In the rows, zero is written as 128.
Families of rows that turns and mirrors carry onto each other, the same ones carrying the whole set onto itself: the rest of each named row's family, in list order
4 families of 8 rows
beze: [ 71 150 152  97 140 142 112 148 129 136 149 134]
bof: [ 83 136 152 120 133 140 105 129 111 161 139 113]
kaso: [124 138 156 125 104 138 125 145 149  92 137 159]
gelig: [139 145 154 149 127 120 104 119 131 146 137 119]
nug: [117 131 152 111  94 165 110 118 137  88 119 131]
fav: [143 158 163 128 134 121 116 114 150 133 142 137]
fegu: [144 146 162 135 130 132  99 115 131 135 160 139]
rep: [ 92 145 147 103 109 169 100 138 125  87 127 130]
medif: [ 86 149 161  91 141 162 111 145 114 130 143 132]
gemap: [134 132 135 141 117 140 113 142 148 103 119 152]
pef: [141 140 143 155 109 123 109 126 141 119 129 134]
sosez: [ 97 133 148 112 141 149  99 108 125 162 154 120]
zif: [110 154 160 129 132 117 109 126 119 161 144 116]
Sif: [116 106 143 113 115 177 113 132 133 105 129 150]
Mil: [ 90 145 165 115 132 125  82 118 122 141 175 139]
Biki: [135 132 169 113 103 141 112 106 140  99 128 143]
Fof: [ 74 144 148 110 123 146  75 129 113 126 165 126]
mulon: [ 79 122 136 111 120 155 115 157 128 114 118 140]
goga: [ 74 127 146 103 143 157 110 149 117 143 129 130]
piga: [ 82 146 140 102 126 169  85 138 115 105 146 125]
vud: [ 64 122 126 115 109 163 107 139 132 121 131 128]
Gekob: [ 70 129 147 110  98 159 120 147 126 108 132 129]
nom: [108 115 130 129 110 158 109 149 136 102 116 149]
peva: [104 165 163 133 112 119 105 127 121 144 165 118]
tib: [110 145 136 131 102 137 122 141 157  89 128 143]
pak: [130 127 147 152  85 136 106 112 143 118 150 137]
Rinef: [112 130 169 123 113 121  87 100 135 143 166 141]
damun: [127 134 175 125  98 120 107 100 142 121 145 143]
Nena: [ 98 151 159 133 107 115 113 110 139 150 151 114]
goso: [ 90 140 153 121 124 160  91 116 103 156 155 111]
lepo: [137 129 135 146 105 146 108 104 152 113 134 126]
Mup: [107 124 130 110 136 175 111 143 143  99 126 146]

Same family as fegu: kaso, medif, Sif, Gekob, peva, pak, goso
Same family as fav: beze, sosez, vud, tib, Nena, lepo, Mup
Same family as gemap: bof, gelig, pef, zif, mulon, goga, nom
Same family as rep: nug, Mil, Biki, Fof, piga, Rinef, damun

Families of rows that turns and mirrors carry onto each other, the same ones carrying the whole set onto itself: the rest of each named row's family, in list order
4 families of 4 rows
Sesov: [105 172 116 132  86  95 147 123 108 119 161 153 121 135 129 136 123 101
 102 154  84]
nogo: [125 159 156 163  83 101 139 131  84 109 129 146 109 115 114 156 109 119
  91 163 147]
Pebi: [108 172 128 133  87 101 144 127 109 123 158 158 118 126 130 142 119  98
 100 155  77]
rasub: [117 166 141 172 110 155 113 157  66 112 133 145 127 116 138 144 161 134
 131 122 147]
bibar: [142 170 126 144 109 146 122 124  89 123 177 137 113 141 144 135 184 122
 145 140  94]
bam: [106 178 127 130  95 104 155 110 111 116 148 150 130 132 122 135 119 105
  99 137  87]
Vali: [105 162 171 163  79 105 128 128  75 121 143 146 105 108 119 155 117 113
  87 157 140]
viz: [109 166 142 165  95 157 109 170  74 119 147 146 129 132 132 141 162 143
 126 132 146]
zub: [122 166 131 173 114 159 118 154  68 118 135 144 127 112 141 140 161 144
 130 130 149]
delum: [121 165 162 168  92 106 130 117  88 119 134 138 113 128 107 158 114 121
  80 154 140]
zita: [150 168 120 144 104 143 134 114  91 111 163 144 122 146 136 124 184 126
 146 143 100]
Fik: [135 165 141 128  90 150 132 126  92 108 180 146 114 140 137 130 184 135
 146 139 105]
pev: [125 169 128 180 113 150 115 158  70 124 143 148 134 128 131 134 165 130
 119 130 156]
Mokal: [ 96 169 133 127  75 105 151 119  97 116 146 153 116 126 132 137 123 106
 110 146  77]
maro: [116 157 162 164  85 103 139 132  86 112 131 152 109 102 114 154 109 124
  92 165 140]
Vus: [132 169 130 141 106 142 118 114  87 115 179 140 115 137 141 134 186 124
 144 141  92]

Same family as rasub: Sesov, nogo, Vus
Same family as bam: viz, delum, Fik

Families of rows that turns and mirrors carry onto each other, the same ones carrying the whole set onto itself: the rest of each named row's family, in list order
3 families of 5 rows
mik: [127 115 105 117 144 128 102 131]
fogin: [132 111 100 108 138  77 127 134]
fel: [ 86  71 111  99 165  96 115 161]
Zimap: [104  64  97 110 180 120 136 150]
Gomuf: [136  92  81 137 183 120  97 154]
fon: [104  96  97 137 177  88 109 175]
Rosor: [115  93 107  97 164 115  80 172]
rapu: [114 114 100 149 156 100 129 137]
rubi: [102 110 118 113 161 105 109 183]
Ved: [122  66  93  99 168 129 109 130]
neli: [122 110 111 108 139 115 137 128]
Fugo: [138 106  82 140 179 100 131 160]
vuf: [154  95  82  94 156  94  97 145]
rer: [122  65  89  95 159  83 134 135]
zon: [141  91  93  82 160  79 126 162]

Same family as zon: Zimap, rubi, neli, Fugo
Same family as vuf: mik, Gomuf, Rosor, Ved

Families of rows that turns and mirrors carry onto each other, the same ones carrying the whole set onto itself: the rest of each named row's family, in list order
5 families of 3 rows
fer: [142 148 140 132  98 148 120 134 128 125 145 130 128 188 105  95  75 150
 166 119 135 131 143 138 132 119 124 125 130 115 150 125 139 150 141 144
 129 120 114 117 119 140 117 118 125 112 108 146 146]
sodu: [ 85 135 107 105 121 150 145 124 137 120 140 136 140 146 133 127  98  83
 149  98 152 128 112 123 105 139 113 164 139 125 120 153  72 143 199 148
 130 100 139 118 107 117 162 128 125 132 134 109 121]
nusaf: [ 82 126 115 113 117 131 136 117 126 123 145 129 148 136 148 131 110  78
 133 114 158 144 102 115 104 168 120 153 118 131 139 148  83 135 195 157
 124 100 143 123  92 115 151 131 127 112 142 102 123]
suta: [159 151 144 114  92 152 118 133 112 123 136 119 128 171 112  94  58 128
 150 123 129 125 126 133 113 118 115 135 145 108 137 135 128 151 151 122
 128 123 123 121 106 144 121 125 116 103 104 151 147]
sugad: [ 91 136 111 114 114 142 144 131 135 138 139 143 132 139 155 139  84  91
 145 103 159 151 103 122  98 135 113 152 138 132 126 145  90 152 200 154
 122 101 143 120  93 112 160 132 123 119 148 108 112]
Lof: [ 84 133 115 117 116 147 151 126 142 121 128 136 140 148 143 128 104  83
 139 108 143 141 104 111  96 144 122 154 145 133 123 156  86 145 193 147
 112 105 132 131  94 111 155 126 126 112 139 114 124]
pimet: [118  94 113 116 116 123 107 126 128 135 130 113 110 112 141 123 125 106
 126 112 111 140 150 141 134 141 111 113  91 142 146 133 120 139 133 135
 194 117 102 113 106  82 126 104 139 123 126 103 136]
gil: [123 103 119 125 120 120 105 139 116 135 118 109  99 131 142 139 121 117
 145  96 115 151 152 134 124 142 103 105 107 136 155 135 134 153 125 118
 198 104 107 106  98  94 127 105 158 118 127 101 146]
Vasag: [145 155 147 114  95 146 121 149 109 139 134 121 133 184  98 102  65 138
 160 123 123 121 140 135 124 131 108 132 144 102 148 125 136 155 137 134
 132 122 127 125 101 139 111 126 138 110 107 137 146]
sedin: [124 113 103 128 111 116 105 129 115 140 128 121 103 119 137 126 111 101
 129 105 124 148 155 139 126 139 114  98  85 144 134 129 115 138 133 130
 184 108 105 114  94  74 128 109 148 127 132  85 158]
Mutu: [119 103 105 119 107 112 103 123 121 138 137 106 102 111 136 140 123 105
 144  98 125 142 143 136 132 143  92 104  85 142 141 139 121 136 133 124
 182 103 109 112  96  83 124 106 144 131 120  97 148]
Bobim: [145 151 145 125 104 141 116 145 107 119 136 127 131 190 107  84  63 143
 153 112 142 130 145 147 123 125 112 118 140 119 153 123 124 141 142 132
 145 116 119 117 114 149 114 118 128 108 105 136 147]
puga: [148 163 135 115  99 150 113 136 109 118 138 129 127 198 104  93  71 133
 165 114 127 123 140 140 125 140 115 132 130 109 148 139 127 156 140 138
 132 117 124 111 114 140 116 118 144 108 101 138 157]
lut: [132 102 118 128 125 117 104 131 119 127 122 122 110 123 143 127 132 103
 135 103 105 144 145 138 125 145 107 100  83 153 150 141 125 138 137 130
 187  99 119 112 105  92 124 102 152 127 127  99 136]
Rona: [ 88 136 100 109 116 134 136 124 140 125 139 122 133 147 150 123  94  85
 133 107 165 141  96 128 103 150 121 161 144 142 122 154  90 141 191 159
 128 108 138 123  92 118 165 125 119 108 133 113 118]

Same family as pimet: sugad, puga
Same family as Mutu: Lof, Bobim
Same family as lut: Vasag, Rona
Same family as fer: sodu, sedin

